Each row is where one point has got to under a steady rotation. How many ticks took it there?
The counts run from 0 to 492.
[ -6  -7  11  14   4   3  -3 -20   3 -13 -21  24  -3  -5   1   2 -18 -22
  14  10 -15  12   1   5  19   4  -6  16   4  11   5  -9 -18  11  -9  10
 -13 -14   1   0 -11  14   5   0   3   3 -19   5  10 -16  -5  14   7] -> 168
[ -9 -13   4  -5 -14  10   4   7  -1   2 -22  -3   2   9   6 -14  -5  10
  -5   2  -1  -6 -15 -17 -14   8  15  -5  -5  -5  15  -6   4   4  -8 -23
  18   3   5  12   0   5 -10 -12   3 -29 -29  -1  -1  -7  26  -2   0] -> 220
[ -1  -1  -3  22 -11 -11   0  21  10   7  23 -14   8  -3 -10   9  11 -14
 -12  -8  13   7  13   0  17 -13 -13 -16 -25  11  -4  -7 -13  -6 -10  20
   6   8  -9   1  -9   2  -1  10 -11  16   7  11  -4   0  -3  -1 -11] -> 314
[  8   9   1  19  -4 -19  -2   7   3  12  18   0   6 -10  -3  12  12  -5
 -11 -10  10  17  17   7  28 -14 -21  -5 -15  16   1  -4 -14  -7  -9  18
 -10  10 -13  -4 -10   5   1  12  -1  18  15  10  -2   0 -10  -3 -12] -> 349
[ 11 -12  -8  23  -8 -19   0  25   5   7  10 -16  13  -3  -8   5  19  -6
 -15  -4  11  12   5   1  11 -15 -10 -15 -30  13   6  -5 -13  -4  -8  13
  -2  13 -12  -1  -8   5   3   4 -13  10   3  12   0  -4   2  -1 -16] -> 316
[ 13   9  -2 -13   9 -12 -17 -11  -5   2  -9  15   9 -11  12  -4  -2  25
   5  -5  -5  12 -14   6   3  -5 -13  20  32   4  16  11   6  14 -16 -17
 -10  -6   7   0  18   3   3  -1  11 -15  10  -9  -4   6   0  -7   8] -> 404
[-11  11  18  -6 -16  14  12  -7 -11  11 -25  12 -25   7  10   2  -4  12
  -9  -3   0   0   2 -15  11  12  19  -4  -3  -5  12  -5   2  -5 -11 -17
   3   0   7   3 -11  13 -13  -3  17 -21 -20  -2  -6  -8  20  -5  -2] -> 182
[-16  -1  10 -10  -1  14 -10 -12   4 -13 -15   8  10   5   8 -10 -22   3
  12   1 -13   1 -11  -9   1   8   0  15  23  -1   7  -1   2  16 -12 -14
  15 -17  14  12  11   8  -5   3  11 -19 -17  -7   7  -2  13   2  15] -> 193
[ -9 -18  12  17 -16   8   6  -2   4   5 -24   1 -10  -3   0  -6  -8 -16
  -4   9  -1  -2  -4 -13   5   9   8  -6 -19   4   8 -14 -15   0 -13   0
   3   0  -1   1 -23  12  -7 -14  -2 -18 -35   5   2 -19  11   6  -3] -> 211
[-20  12  16  -1   3  13  -5 -25   4 -12  -4  21  -4   1   5   9 -24 -15
  14  -1 -14   5  12   2  24   6  -4  17  19   6  -3  -3  -8   9  -9   8
   0 -21   8   3   0  11   1  11  14   7  -5  -4   3  -5  -5   6  16] -> 164
[ 12  -4  -9  16  11 -21 -15   8   9  -8  19   2  28  -8  -4  -1   6  -6
   5  -2   0  19   1  14  11 -20 -27   6   2  19   4   0 -10   7  -5  15
  -5   0 -10  -1  11  -2  10  11  -6  20  15   6   7   1 -15   5   2] -> 343
[  6   2   5  10  -4 -11   4 -17  -8  14 -21  19 -25 -16   4  10  -2  -5
  -1   9  10   4   2  14   4   5   0   9  -6   8  13  -5  -3  -3  -8  -1
 -28   9 -15 -21 -25   4   6 -17   9  -8  -5  -2 -16 -16  -4   0  -8] -> 424
[  5  14 -13  -3  -5  -9   2  23 -11   4  19  -2  17  20   8   1  10  31
 -11 -13  10   7   3   5 -18 -17   5  -6   3   2   8   8  16  -2   6 -10
   7  15  -5  10  14 -15   3   4  10   7  20   2  -8  13   8 -10  -4] -> 329
[  5   9 -21 -15  -1  -5  -4   5 -11   3  14  -6  15   6   3  10   4  17
   1  -2  19  -4 -14  14 -24  -6   7  -3   4  -2   0  13  20   9   1 -11
  -1   2   1   5  16 -15  10   2   0   5  27  -9 -22  20   0  -7   4] -> 48
[  8   8 -14  -1  -4 -12   2  25 -11   4  12  -1  17  17   8  -1  13  30
 -10 -10  11   7   0   8 -23 -16   6  -7  -4   3  14   8  17  -3   9 -13
   2  17  -8   6  12 -13   4  -2   4   5  17   4  -7  12   7  -8  -9] -> 328
[-28 -12   1   0  -4  13  -5  -5  10 -21   4  -2  20  13   4 -15 -26 -14
  21   7  -3  -6  -8   4 -22   3   2  13   9  -1   2  -9   5  12   0  -4
  22 -14   2  14   7  -7   4  -5   8  -5 -13  -8   1   0   1   6  19] -> 231
[ 29   8 -19 -13   0  -8  -1  12 -17  13  -7   2   5  -3  -2  15  23  25
 -16  -4   8   6 -13   2  -1  -5   5  -8  -2   2  13  19   7  14  -9 -12
 -10  -2  10   4  15  10   5   6  -4  -5  16   2 -15  14  13  -9 -10] -> 79
[  8  12  -3  13   4  -6   9  -8 -11   2  -2  18 -13   0  -7  29   5 -14
  -4   4   4  10  15  17  19  -4   1   0 -11  10  -1   6  -6   1   0  20
 -27  -2  -4 -10 -13   6  17   8   4  27  15   7 -13  -3 -11   5  -7] -> 101
[ 12  -2   4  13  -3 -14  -2 -17  -3  13 -23  13 -16 -25   0   4   0  -9
  -3   8   4  10  -3  11  17   2  -9   8  -5  12  13  -7 -13   3 -15   3
 -26   1 -11 -20 -20  11   6 -11   0 -10  -7   0  -8 -15  -5   1  -7] -> 422
[ 20  -2 -14   3  -8 -16   2  32  -8  13   5  -9  17   6   1   0  24  27
 -21  -8   9  10  -6  -4  -6 -15  -3 -14 -12   6  15   6   4  -1  -3 -10
   4  18  -5   7  10   1  -3   1  -6  -5   9  11  -2   7  16  -8 -13] -> 325
[  7  16  -7  -4  11 -15 -13  -2  -5  -6  15  17  18   1   8   0  -4  17
  11  -7   0  14   4  20  -2 -14 -15  19  24   9   8   7  12   8   1  -5
  -8   1  -7  -4  19 -10  11   4  13  13  28  -4  -4   9 -13  -2   8] -> 372
[ 18   2 -10  10  12  -9  -8  -7  -1  -6  -4  14   4 -11 -10  21   5 -17
   2   5  -5  13   0  11  24  -5 -14   7  -3  15   1   7 -15  15 -10  19
 -21 -14   3  -3   2  14  18  13 -11  19  13   7  -1   2  -8   5  -2] -> 97
[  4  26   0 -20   4   5  -1  -7 -17  -5  -4  23  -2   9   7  17  -3  21
  -3 -11  -7   9   3   3   8   0   7  11  26   2   5  18  11   8  -3 -12
  -5 -12  15   8  17   8   3  15  16   6  18  -4 -10  13   5  -4   7] -> 120
[  5 -17 -13  10 -18 -13   3  11  -2  17  -2 -18   3  -7   3  -8  10   4
 -10   7  23  -7 -17   4 -18  -4   5 -15 -27   4  10  -9   1   0  -8  -7
  -1  20 -22  -6 -13 -12  -3 -14 -11 -16  -3   0 -16  -3   6  -5  -9] -> 2
[-27 -21   4  22  -8   7   5  -1  14 -13   6  -7  10   6  -3  -8 -18 -35
  13  12   7  -5   3   6  -8   1   1   1 -16   5  -3 -19  -6   1  -1  14
  11  -5  -9   1 -17  -5   6  -8  -3   2 -20   1   1 -13  -3   9   4] -> 240
[ 11   5  -3  10   9 -22 -20  -8   4  -3   7  13  18 -15   2   4  -2  -1
  10  -1  -7  19   2  18  18 -12 -27  17  10  16   8   2 -11   9 -11  10
 -15  -6  -7  -8   5   1  10   6   2  13  16   1   7  -1 -17   4   3] -> 378
[  7  -8 -15 -11 -14 -10  -8  11  -1  15   7 -23  13  -8   6 -10  10  21
  -8  -1  18  -9 -24  -6 -17  -6   2 -11  -4  -1   9   2   9   7 -15 -21
  14   9  -4   4   6 -11  -5  -5 -10 -22   5  -8 -15  12  12  -9  -2] -> 9
[  6 -14   5  12  -5  -3   2 -20  -1   6 -24   3 -19 -21  -1   5  -7 -24
   1  12   6  -3  -9   4   7  12  -1   3  -7   5   7  -9 -13   9 -20   7
 -14  -8  -2 -17 -22  14   8 -10  -2 -15 -18  -3 -11 -14   0   5  -3] -> 457
[  8  26  -5  -9  -2 -13  -4   9 -14  10  10  11   8   4  13   4   7  38
 -11 -16   7  12   4   4   1 -11  -2   2  14   2  13  10  15  -4  -2 -15
  -4  12  -2   2  13  -6  -2   7  17   3  24  -1 -11  13   4 -11  -2] -> 365
[ 12  27  -5 -11   0 -12  -8   7 -12   9  14   9   8   2  13   3   6  35
  -9 -16   3  13   3   3   6 -10  -7   3  20   4  11  10  11  -2  -5 -15
   0  10   1   4  18  -1  -6  10  15  -1  26  -3  -8  14   6 -12   1] -> 366
[  0  18   2  16   2 -16  -6 -13   2   5  11  15  -5 -11   3  10  -5 -10
   3  -4   6  14  16  20  23 -10 -19  13   2  14   1  -7  -6  -5  -6  15
 -19   5 -13 -15 -10  -1   7   3   8  20  19  -1  -6  -5 -20   2   1] -> 382
[ 18   1  -1  17   0 -20  -1  -5  -8  15 -12  18 -11 -15   3   7   9   4
  -8   5   5  17   5  18  13  -7 -10   6  -9  14  17  -3  -9  -4  -5   3
 -28  16 -20 -18 -13   1   7  -9   7   3   3   5  -4 -12  -6  -1 -13] -> 388
[ 23   7  -5  -4   0 -16  -5  -3 -17  17 -19  15  -6 -12  13   1   9  32
 -10  -2   4  13  -9   7   1  -4   0   5   6   6  25   5   3   3  -9 -19
 -22  14  -6 -10   0   5   0 -10  11 -17   4   2  -8  -4   6  -7  -8] -> 396
[-19 -18  -3  23  -7  -4   1  12  14 -13  19 -13  22   7  -8  -4  -7 -29
  11   7   9  -2   5  10 -10  -9  -5  -4 -23   8  -6 -13  -5   0   3  19
  11   1 -12   3 -10 -10   9  -2 -11  17  -4   6   0  -3  -8  11  -1] -> 275
[-10  -9   9  -3 -17  14   6   6   1   8 -19  -6  -2   6   9 -11  -7   9
  -7   0   3  -8 -12 -20  -7   8  14  -8  -7  -4  13  -8   1   1 -14 -22
  19   2   8  11  -6  10 -15 -10   2 -28 -28  -1  -4  -6  26  -4  -3] -> 219
[  2   5   4  13   4  -1   5 -16 -10  -5 -17  31 -13   0  -1  18  -7 -17
   4  10  -8  16  12  16  20   1  -1  10  -3  11   5  -4 -11   5   0  15
 -27  -7  -4 -10 -14  10  15   0   9  17  -2   6   0 -14  -9  11  -1] -> 135
